In the data rows, the value 128 means zero.
Here are some points, one per row:
[ 79 148 113 129 119  81 158  77  84 142 123 138  95 146 124 136 173  90
  87 158  91 146 105 160  87 155 144  86 122 128  97 131 120 113 142  73
  86 177]
[141 116 149 107  89  61 132 151  74  57 152 152 131 130 141 106 150 119
 166 136 170 140 169 157 107 169 168 161 154 137 107 162 169 157 134 133
 144  89]
[135  88 133 150 124 146  67 133 181 112  52 141 102  99 139  65 122 142
 146 159 168 165 157 161 126 153 190 157 135 148 113 101 130 131 131 130
 118 106]
[ 86 106 144 124 135 108 101 145 122 161 139 113  98 164 137 108 165  45
 148 125  55 133  95 179 130 129  68 191 134 132 106 133  72  84  99 186
 141  87]
[ 78 145 143 112 126 124  63 122 144 172 163 145 153 151 133 227 191 168
 152 183 132 154 147 178 184 155 149 141 162 150 200 198 159 140 150 148
 156 217]
[162  67 148  67  88 139 183 104 124 105 107 108 100 141  71 147 166 121
 107 164 116 148 100 146 135  99 140  97 144 151 148 143 133 105 176 156
  69 159]
[118 105 129 147 115 138  94 136 152 152 149 139 148 150  66 175 142 159
 136 169 125 156 134 175 151 152 134 122 169 134 180 186 141 143 155 160
 122 172]
[ 93  92 120 125 170 119 102 154 131 125 147 102 124 175   9 163 201 140
 119 171 173 143 132 181 162 137  71 119 114 115 126  76  85 116  77 130
 172  99]
[155 137 173 149 171 170  63 113 148 122  86 143 130 103 168  91 143 181
 184 167 150 170 167 122 123 164 127 122 127 109  77  49 119 108  96 135
 108 167]
[174 123 201 179 145 169 177 147 159 204 152 168 178 201 147 236 138 191
 180 211 173 179 149 164 155 159  84 111 168 150 146 164 103 135 132 146
  68 134]
[175  81 134 133 104 168 103  84 128 119 121 153  86 120 165 146  99  55
  57 128 123 157 150 134 162 156  57  69 157 102 147 125 110 135 119 105
 181  94]
[ 97 123 119 113 132 112 134 115 140 152 136 119 110 122 118 120  90 156
 145  97 128  88 157  90 104 139  75 139 147 181 102 144  73  70 153  89
 140 108]
[126 195 137 133 188 126 148 127  71  86  40 140  63 120 118 124 120 100
 149 119 146  66  95  85 140 133  74 118 140 174 185 182 157 173 151 146
  93 175]
[157 171 110  73 117  85 142  90 147 147  94 142 106 156 127 118 125 151
 152  88 108 118 128 155 142  61 135  57 124  75  85 122 120 157  90 151
 138  86]
[ 96 175 153 149 187 180 223 198 126 107 162 169 133  87 128 114 150 117
 105 166  77 108  72  69 111 119 138 130 154  80 161  78 124 120 114  80
 117  73]
[185  95 108  82 107  81 174 126 115 125  87 125 121 124 100 147 105 109
 100 142  94 139  94 126 140 151  99 126 141 150 167 118 110 133 136  69
 114 135]
[116 147 121  77 145 162 112 115  58 112  96 131 116 118 102 188  74 121
 116  76 100 139 107 100  86 127 139 165 106 119  59  93 176 166 168 190
 205 156]
[107 137  84 135 123 106 147 141  79 109  92 134  70 132 154 135  93 109
 120 125 139  94 163 135 106  91 122 113 109 110 161 130  73 109 171 158
  68 217]
[ 85 128 144 122 118 113  99 148 164 134 126  63 155 136 141 138 137  85
 130 121 123  71  98 122 167 134 148  58 110 119 124 141 114  90 158  88
 136 133]
[129 137  96  96 101 163  97 129 173 187 159 150 188 142  78 152 115  56
 115 136 125  77 155  79  89 100 139 136 134 120 121 122  93 126 140 140
  77 132]
[ 92 155 140 149 100  96 136  85 126 150 109 138 107 159 138 100 116 160
 130  77 136  99  99 163 114 100 126  67 134 134 121 127  98 140  93 153
 160  67]
[154 112 138 134  50  97 130 133  65  80 147 155 172 116 158 128 108 151
 178 138 156 156 149 124 152 146 156 186 141 144 142 126 173 127 132 153
 128  75]
[104 138 170  91 114  79 122 115  87 126 140 133 156  81 142  99  88 134
 107 146 140 115 128 123 103  92 126 140 121 143 101  61 164 182 146 175
 193 167]
[ 85 120 134 127 128 152  94 143 151 170 154 118 145 127 115 115  91 126
 141  65 159  97 103 125  86 150  86  80 143 140 179 143 180 127 117 123
  91 121]
[ 93  85 139 154 144 134  71 148 131 145 137 156 149 169  66 123 164 154
  44 110  95 131 104 135 178 111 126 162 142 136 118 173 139 134 182  88
  69 138]
[114 112 122 143  95 106 146  72 117 131 113 163  96 131 132 130 157 133
 142 107 120 112 139  63 114  79 127 105 147 121 113 124 134  77  62 107
 143 138]
[133 110 147 117  94 147  97 117 141 128 108 142 109 132 146 117 126  98
 135 117  42 122 111 132 150 168 101  87 125 132 165 147 127 107 120  60
 151 122]
[ 95 173  48 121 135 179 202 148 117 127 150 159 173 173 194 153 184 150
 185 136 177 169 197 175 175 154 173 187 129 163 143 123 150 152 152  86
 156  97]
[145  99 104 176  95 101 120 104 130 116  87 123 120 102 126 175 165 136
 148  98 109 116 124 104  79 107 113 119  61 126  79  56 167 144 190 149
 141  81]
[ 71 121 113 131 117 133  99 121 180 118 132  73 113 145 130 181  98 127
 120 131 122 104 131  89  68  85 160 153 122  83 146 142 110 144  77  96
 163  72]
[ 78 191 143 158 177 151 197 203 165  65 151 186 141  40 142 137  79  99
  92 140  86 172 109 159 145 119  89  71 113 121 101 127 119  91 125 133
 122  86]
[124 101 117 153 153 101 100 115 126 125 142  77 138 141 139 121 128  98
 112 140  60 129  98 126 164  95  72 148 150 147 145 129 150 173 141 144
  57 141]
[144  81 116 121 138 114 139 104 127 131 121  89 142 146 113 159 134 117
  55 175 137 143 109 112 137 142  83 125 115 152 105 125 122  93  65 119
 160 108]
[228 135 248 200 189 167 166 129 174 141 166 105 152 168 112 147 109 105
 121  53 131 117 141 114  77 105 146 155  45  51 132 136 116  88 113 132
 100 163]
[170 120  80  88 180 117 186 193 188 149 163 194 156 178 234 137 211 159
 124 118 150 119 124 138 135 146 150 182 124 132 110 130 185 151 159 161
 181 149]
[138 125 147  88 116 105 118 103 104   5 172 142 139 146 168 131 147 155
 163 134 159 152 150 127 147 148 201 155 139 168 145 101 121 155 166 144
 133  89]
[ 97 119 129 108 100  84 138 131 123 116  60 157 131 127 134 129  98 144
 129  92 146 152 131  96  97  60 129 163 128  66 161 130 111 103  77  75
 146 144]
[128 162  99  99 145 132  85 144 142 161 184 101 106 136 128  93  84 157
 146 130 148 186 155  70  81  64 105  86  98 160 160 172 120 115 127  79
 114 139]
[136 133 100 155 138 158 184 187 160 131 147 167 157 133 159  88 134 130
 117 124 138 125 114 126 122 108 163 176 153 156 123 148 171 180 194 181
 237 174]
[142 116 129 106  83  98 126 139  89 136 121 151 143  63 134 120 167 148
 126 100 131 129 127 114 116 131 120 160  21  86 133 105 116 148 128 111
 128 100]
[123 120 113 125 124 138 110  89 122 135 142  97 141 137 148 135  87  92
 135 144 123 119  46 132 122 138 122  98 117 130 140 128 110 111 125  85
 129 146]
[ 99 131 119 127 101 166 104 151 136 139 130  66 114  71 156 110 198 133
 142  51 163 155 114  69  83 111 115  85 170 156 148 166  95 142 116 157
  72 152]
[119 145 110 134  96 105 134  96 119 145 127 140  81 104 137 131  84 145
 143 129 113  81  64 116 155 136 125 158 142 150 137 131  62  57  98 142
 153 115]
[ 96 183 106  90 109 121 161  56 137 113 112  96 117 119  95 122 143 117
  41 121 117 149 147 180 146 172 117 172 158 128 180 164 149 123 125 152
  67 137]
[130  63 147 143 198  80 120  76  98 161  65 134 167  55 143 105  99 134
 169 136 152 165 193 126 160 166 213 119 158 130 174 143 152 140 122 186
 128  66]
[ 92 126 140 118 118 137  99 123 148 134 123 102 131 141 148 117  91 127
 131 120 119  49  95 143 127 118  81 158 152 145 135 140 144 122 152  98
  87 129]
[160 128 163 165 160 140 126 119 149 138 137  82  91  99 107 124 124 104
 154 115 166 137 160 142 188 123 177 187 144 130  45  88 139 161 114  54
 114 149]
[176 188  77  86 131  90 110 152 128 152 150  71 126 145 112 108 130 133
 159  81 120 130 135 134  94 100 109 110 154 127 134 140 130  78 149  81
 118 129]
[152 146 100 149  71  89 144 120 151 101 121  56 140 116  92 144 107 150
  88 172  99 131 134 105 138 168  73 113 143 121 138 171 144 158 124 181
 114 191]
There is one direction along which these points spread out most. Take the direction at right angles to it along which they spread out most. Then take the direction at right angles to both along which they spread out most. Go by this last direction. How many in every 100 of the points above lie lower along it than each point below? Answers are rounded to whole numbers. More than half of the points above lie lower than the first one.
[109 120 151 112  80  97 124 118  99 115 139 164 155 112 157  82 151 156
 115 145 151 129 144 117 110 126 122 129  80 119  67  81 138 149 132 115
 114  99] 55
[229 158 193 189 160 146  84 153  80 122 109  88 150 153 107 138 163 128
  56 150 114 126 139 152 133 135 110 112 166 154 143 140  71  94 114 103
 181  97] 16
[133  83  65 121 170 148 164 154  93  53 168 167 156  89 134 118  80 154
 139 110 124  80 106 137 132 131 113  77 141  77  94 136  96 112  91 117
 114 126] 22
[133 119 164 159 144 142 144 170 146 162 122  74 108 151 109 107  60 123
 149 108 137 166 164 142 149 177 207 160 119 159  86  59 136 141  68  98
  99 165] 12
[151  83 150 151 144 161 111 162 126 176 156  91  22 137 122 107  79 143
 119 122 144 133 168 134 160 168 205 138 124 131 121  93 171 138 126 157
 118  94] 31
[156 202  75 120 105 112  59 138 170 166 167 180 164 158  75 149 102  66
 105 129 128  98 108  72 117 127 166 100 124 134 141 115 113 131 108 157
  81 131] 27
[122 111  87 114 138 197 163 156  85  60 122 159 165 114 143 105 137 130
 126 122 100  67 120 166 127  94 139  78  88 130 102 153 110 110  40 139
 107 129] 24
[ 79 171 112 103 114 142 132 101  88 140  85  99 136 154 138  86 118 150
 145 161 149 151 129  63 134 122 120 107  68  30  80 118 131 134 175 171
 158  95] 53
[114 118 115 153 148 170 193 136 163 110 170 167 151 127 118  65 126 121
 147 101 106 125 141 108 110 139 152 135 123 161 148 144 169 200 184 189
 244 186] 31
[217 134 143 171 143 169  95  91 153 147 122 117  85  44 134  77 182 151
 160 165 167 128 130 184 121 112 136 190  79  95 102 119 141 111 135  88
 129 127] 14
